In the rows, 100 means zero.
A single turn carries every row of the set below to another of its rows. Some are shown first; where does it send the rows asked next?
j_268: 109	106	98	104	107	93	97	123	104	86	78	77	112	90	131	82	75	105	84	110	84	113	88	108
j_628: 102	75	105	102	88	92	120	104	108	107	118	109	109	107	93	105	75	86	104	111	106	97	111	94
j_341: 101	96	107	110	117	99	104	118	109	90	91	73	89	92	118	86	95	108	78	117	96	89	106	113
j_577: 102	92	104	108	113	100	110	120	103	95	87	71	85	96	120	82	89	102	78	114	97	91	108	111
j_682: 110	101	98	108	106	96	97	117	106	78	81	80	113	91	135	85	80	108	91	114	85	110	87	113
j_873: 108	89	92	99	93	84	102	126	93	86	89	76	116	96	108	77	100	102	93	118	85	94	106	102
j_540: 99	81	108	110	89	92	116	105	110	104	111	111	109	117	95	112	73	86	101	111	109	95	117	100
j_305: 107	114	116	121	103	101	99	102	102	119	98	113	98	89	107	116	74	83	81	85	97	110	97	111
j_2: 108	114	109	125	106	106	100	105	101	116	97	111	99	80	104	109	71	80	80	86	96	110	98	110
j_219: 107	110	114	115	106	101	104	100	111	122	102	110	91	81	102	108	69	88	84	85	102	110	100	109
j_296: 100	113	117	104	95	79	106	96	91	92	116	112	124	106	107	106	84	102	99	101	85	124	91	83
j_199: 101	110	114	107	98	81	109	99	86	88	117	110	120	99	103	98	85	103	99	102	83	127	91	79
j_116: 101	115	110	102	94	82	106	92	93	96	117	110	124	92	112	100	79	101	103	98	90	125	89	81
j_852: 99	78	103	114	92	93	119	110	111	99	112	108	106	111	93	105	67	87	100	115	111	98	119	95
j_62: 112	83	96	105	92	83	99	129	98	85	90	78	113	91	108	85	103	105	94	118	86	94	101	109

j_873 turns into -> j_577
j_305 turns into -> j_296
j_62 turns into -> j_341
Now these:
j_219 turns into -> j_116
j_2 turns into -> j_199

A single turn carries every row of the set below to another of its rows. Some are shown first; where does it send the rows asked next?
j_483: 119	94	104	97	92	111	90	71	93	113	121	97	89	100	129	77	106	96	75	93	93	94
j_66: 102	82	91	88	96	120	90	87	102	97	112	81	101	111	125	105	73	124	89	113	107	70
j_154: 106	92	97	78	79	97	102	82	87	107	118	84	105	86	102	101	72	109	100	83	112	95
j_174: 107	116	103	99	77	99	79	87	103	78	107	84	67	124	113	97	92	96	102	108	97	87
j_437: 114	77	91	109	88	121	82	89	69	87	123	106	93	113	107	94	105	104	84	102	100	98
j_955: 111	78	91	89	81	112	89	76	107	91	126	84	111	86	116	102	72	117	90	98	106	86
j_358: 126	90	111	85	86	94	104	77	77	96	110	112	95	123	122	80	97	109	98	101	105	92
j_480: 123	106	95	103	87	114	96	109	79	108	106	103	98	116	117	93	97	117	73	91	93	86
j_591: 124	80	112	105	93	104	90	94	82	92	105	110	94	114	110	90	107	108	96	103	107	108
j_802: 127	112	105	96	86	115	86	88	75	110	111	94	88	101	130	91	101	109	84	85	97	99
j_768: 111	94	112	88	86	85	99	58	95	88	121	80	84	128	118	94	73	106	102	116	91	93
j_284: 96	77	93	71	90	106	97	79	109	112	109	86	101	102	116	100	82	116	101	93	107	89
j_893: 115	87	93	104	93	110	101	93	99	112	117	106	99	115	114	78	101	104	64	99	88	83
j_189: 89	109	90	115	65	106	102	85	105	81	117	87	83	104	105	90	99	122	90	99	85	101
j_361: 94	103	86	94	72	98	87	89	108	85	113	90	73	125	98	93	95	91	98	99	90	87
j_485: 99	94	87	86	99	110	96	97	78	113	105	79	71	128	98	89	80	116	93	117	111	97
j_387: 123	100	106	109	78	103	96	91	85	99	138	70	90	93	94	96	81	109	71	120	105	90
j_574: 99	93	103	101	106	116	89	97	78	103	107	73	87	103	112	108	76	113	88	115	120	80
j_130: 131	99	103	94	66	103	96	83	99	91	138	74	100	98	113	98	77	124	78	116	99	83
j_699: 109	97	114	80	95	113	85	88	89	100	127	97	112	133	123	93	93	125	112	110	93	91
j_469: 110	112	99	105	82	98	95	103	100	106	102	78	92	116	106	112	81	127	91	93	79	112
j_4: 102	100	114	91	102	118	81	81	71	101	138	86	101	128	120	90	92	112	102	119	98	85
j_292: 100	87	88	110	81	103	85	96	83	87	117	83	88	122	87	117	83	111	98	103	87	113
j_858: 98	102	98	104	91	100	97	61	101	108	130	68	81	111	117	90	78	100	74	110	79	92
j_943: 107	85	92	90	103	115	90	84	99	102	110	79	74	128	114	84	79	120	89	131	108	89
j_407: 116	109	105	93	89	118	74	93	95	105	136	92	118	101	114	89	86	115	98	89	86	109
j_85: 113	84	106	110	98	110	93	92	99	88	118	82	105	94	108	101	69	114	80	118	115	79
j_363: 128	96	104	83	62	92	104	89	108	103	128	82	103	96	100	97	85	123	88	98	97	101
j_185: 103	108	90	99	71	103	79	96	109	76	107	89	73	128	107	101	92	102	101	103	90	88
j_952: 116	119	111	94	83	97	91	70	100	103	113	67	83	107	131	102	78	119	94	99	83	106
j_385: 121	107	120	101	102	113	80	85	104	102	135	90	114	106	119	77	83	110	89	109	90	98
j_131: 108	115	99	93	91	110	90	103	80	114	136	93	116	110	97	84	82	108	91	89	88	99
j_751: 102	91	83	73	87	114	86	89	85	113	107	79	75	117	104	95	86	120	106	99	106	112
j_425: 109	81	87	77	91	119	79	75	107	102	112	79	77	117	121	91	86	124	102	114	103	105
j_443: 115	86	91	90	80	113	96	73	65	90	128	106	95	121	119	83	94	106	87	99	98	80
j_551: 117	93	114	98	83	91	85	81	99	86	106	83	86	119	110	111	84	116	113	106	92	121
j_83: 91	90	109	95	105	114	84	89	72	111	135	90	101	121	98	89	102	101	101	111	98	100
j_977: 93	96	86	114	90	101	101	95	102	109	119	77	89	118	91	100	81	109	71	105	75	98
j_674: 93	88	103	84	101	102	95	89	85	119	103	78	88	94	102	103	86	103	101	95	119	98
j_526: 94	121	108	112	73	94	109	77	97	84	114	83	75	106	112	82	94	117	92	109	94	95
j_653: 111	113	113	101	103	104	95	95	89	111	136	93	113	115	103	72	77	103	82	108	93	89
j_479: 86	116	93	109	68	98	110	76	96	88	122	85	77	104	103	82	96	112	90	100	89	96
j_954: 98	86	109	84	97	109	86	96	92	110	125	100	112	126	102	92	104	116	111	102	93	107
j_714: 109	98	111	99	97	93	105	99	80	103	110	82	100	93	95	100	69	106	89	104	122	88
j_690: 97	111	98	95	78	94	86	80	100	86	113	84	65	122	105	89	94	84	99	105	97	87
j_565: 120	95	106	97	74	91	103	96	94	109	128	78	94	91	82	97	89	108	82	104	104	108
j_235: 99	116	104	119	71	102	100	87	107	78	110	86	80	105	113	90	97	125	92	108	90	101
j_897: 95	88	86	101	84	97	99	73	79	89	132	80	85	131	95	98	73	100	88	114	85	85

j_897 turns into -> j_977
j_66 turns into -> j_85
j_483 turns into -> j_443
Now these:
j_131 turns into -> j_954
j_751 turns into -> j_363
j_235 turns into -> j_174

A single turn carries every row of the set below to another of its rows. Some are shown first; where does it send the rows asked next?
j_487: 109	101	109	118	106	111	102	93	102	114	117	86	92	105	97	80	76	97	104	111	110	111	108	102	87	91	109	109
j_559: 81	112	115	112	115	92	90	109	88	116	84	91	87	103	94	101	102	89	113	103	103	91	98	92	74	108	129	91
j_638: 102	111	93	87	84	100	116	113	101	107	80	104	99	122	109	109	118	85	102	86	105	87	98	113	95	111	100	81
j_88: 85	113	115	88	83	106	105	96	99	90	100	63	112	95	114	118	97	90	123	111	115	87	116	98	86	102	100	96
j_599: 89	107	118	84	87	101	100	105	86	94	103	76	108	94	120	126	93	98	118	115	114	84	113	101	95	95	100	96
j_24: 102	92	85	99	98	100	91	109	118	130	105	95	109	95	91	100	97	95	81	84	100	104	86	95	99	107	94	96
j_202: 92	103	87	88	87	104	118	114	108	99	78	99	96	125	112	112	113	92	98	90	100	78	93	108	95	114	105	98
j_153: 90	108	111	99	103	110	88	91	103	68	93	83	108	107	104	114	114	107	98	108	101	91	123	94	98	94	83	99
j_488: 103	93	86	98	92	99	90	111	119	129	105	93	106	94	88	101	98	96	83	89	98	105	90	95	96	112	90	91
j_98: 111	96	99	92	108	116	109	92	105	96	119	90	116	90	124	99	114	103	91	114	101	95	93	101	74	94	84	96
j_719: 93	102	103	110	112	92	91	83	107	98	81	99	101	104	81	92	107	109	121	109	106	95	125	92	94	95	121	102
j_879: 113	100	102	92	110	117	107	93	104	98	121	93	114	89	121	106	117	104	93	118	97	96	93	103	75	96	86	97
j_535: 87	122	120	114	110	90	96	100	96	112	87	100	88	95	96	106	101	86	112	99	101	91	97	86	88	114	132	102
j_3: 99	97	99	100	88	78	97	88	113	105	76	97	103	125	99	107	120	106	83	95	100	93	115	93	101	116	95	101
j_921: 108	99	104	119	108	108	104	96	101	114	115	85	87	107	96	82	76	100	106	115	106	109	107	109	87	95	109	108

j_3 turns into -> j_719
j_879 turns into -> j_488
j_599 turns into -> j_638
Now these:
j_535 turns into -> j_88
j_487 turns into -> j_98

A single turn carries every row of the set below to another of its rows. Some are shown first; where does it send the rows asked next?
j_835: 96	105	100	102	78	115	87	79	123	83	106	94	105	79	86	88	80	112	87	125	116	86
j_11: 77	112	101	97	87	90	83	69	126	107	88	80	100	82	101	97	71	120	98	131	100	112
j_951: 90	86	131	97	96	96	92	112	131	79	107	107	116	113	110	90	84	115	105	106	125	114
j_418: 93	112	120	86	90	71	125	92	120	100	94	102	85	89	107	95	87	110	112	110	113	103
j_779: 98	112	133	98	93	88	108	111	111	93	96	107	112	103	105	90	85	114	113	86	124	110
j_820: 89	75	129	107	96	97	71	82	118	93	71	94	102	88	83	92	90	128	91	109	106	108
j_713: 107	94	96	98	113	93	82	86	112	89	81	94	85	73	82	93	91	121	95	108	103	95
j_414: 85	99	127	95	89	85	111	113	129	90	104	110	108	108	117	90	90	114	108	102	122	114
j_743: 86	112	120	90	81	80	126	95	123	99	92	106	95	94	104	89	95	110	111	103	117	110
j_672: 101	111	104	107	85	109	88	71	114	82	104	94	103	82	80	92	73	115	86	120	117	85
j_43: 82	104	92	95	96	101	87	99	128	106	100	85	98	95	131	101	73	125	107	111	109	104
j_146: 100	98	127	107	98	106	71	100	116	77	111	102	125	106	86	89	76	110	94	110	119	112
j_507: 89	117	102	93	96	91	81	73	118	107	85	74	98	73	101	100	70	119	103	124	102	104
j_90: 88	111	99	92	95	94	78	76	116	103	84	71	97	77	114	98	67	121	104	120	106	104
j_136: 79	109	104	93	87	102	78	83	108	115	89	77	98	85	96	95	61	117	109	121	104	110
j_997: 97	113	130	95	90	88	113	106	116	99	91	111	107	103	108	89	88	114	116	88	121	109
j_281: 90	88	122	101	95	109	73	87	114	104	81	97	91	87	66	86	85	119	94	117	102	105
j_177: 102	93	134	101	114	84	94	104	122	73	105	101	109	110	110	101	77	120	105	101	127	106
j_103: 89	111	120	89	92	74	128	95	122	96	94	103	89	92	107	96	92	112	111	107	117	104
j_383: 97	102	126	110	94	112	70	94	119	76	110	100	121	94	79	90	71	111	96	118	118	106
j_569: 86	113	103	104	106	97	89	93	105	112	101	87	93	104	107	107	57	126	110	105	109	105
j_423: 87	84	93	105	98	89	85	77	131	87	86	105	87	89	87	88	95	124	84	121	101	108
j_203: 81	115	104	94	84	99	81	77	116	115	87	79	102	78	91	95	69	116	105	125	100	111
j_310: 86	85	115	106	94	96	75	71	134	89	78	98	92	90	88	87	94	126	81	122	103	107
j_251: 96	97	119	110	97	103	71	88	135	65	109	99	120	93	97	92	78	116	88	125	119	104
j_324: 91	69	125	100	101	98	72	89	125	91	74	90	99	81	93	94	95	127	93	115	106	102
j_10: 110	97	124	101	115	100	72	104	116	72	113	94	117	96	96	98	76	111	96	113	120	100
j_804: 97	105	130	98	109	74	112	107	119	85	103	104	100	105	116	102	82	118	109	99	123	105
j_309: 95	103	101	104	89	107	90	77	121	82	112	93	97	83	84	96	74	114	86	132	115	84
j_121: 74	108	101	100	84	92	79	69	120	105	87	80	100	92	108	95	65	122	98	124	105	115
j_996: 104	99	136	99	100	99	89	110	114	80	99	103	120	106	101	89	80	115	110	89	127	110
j_645: 98	108	129	97	106	75	117	102	119	93	97	108	95	106	114	100	84	118	113	98	121	104
j_129: 90	90	100	101	90	106	82	91	112	102	85	105	93	85	66	82	90	116	96	110	101	110
j_370: 99	93	120	105	102	98	73	96	131	67	112	99	123	102	105	91	83	113	88	117	120	109
j_869: 81	117	98	108	83	103	85	84	116	108	89	92	110	105	116	91	70	127	103	94	111	115
j_393: 87	101	126	93	90	84	116	109	130	97	99	112	101	107	117	92	91	114	113	105	119	111
j_808: 94	117	123	89	83	77	122	90	113	104	90	104	92	91	98	90	86	108	113	101	113	107
j_665: 107	101	122	104	110	105	71	97	122	69	110	92	114	85	91	98	72	114	97	121	119	94
j_73: 104	89	115	95	112	100	73	84	122	91	77	87	87	73	88	94	91	123	93	117	104	92
j_419: 91	71	130	102	106	97	73	89	115	96	77	90	94	86	81	98	86	127	96	115	105	102
j_658: 92	116	123	91	89	79	127	95	114	100	91	103	93	92	99	93	90	110	114	99	118	106
j_529: 88	111	118	87	77	77	123	92	125	101	92	106	93	91	108	88	92	108	110	108	113	109

j_997 turns into -> j_645
j_177 turns into -> j_951
j_10 turns into -> j_370
Now these:
j_529 turns into -> j_808
j_121 turns into -> j_136
j_713 turns into -> j_423
j_309 turns into -> j_835
j_414 turns into -> j_779
j_11 turns into -> j_203
j_103 turns into -> j_743
j_281 turns into -> j_73
j_251 turns into -> j_383
j_43 turns into -> j_869
j_820 turns into -> j_419

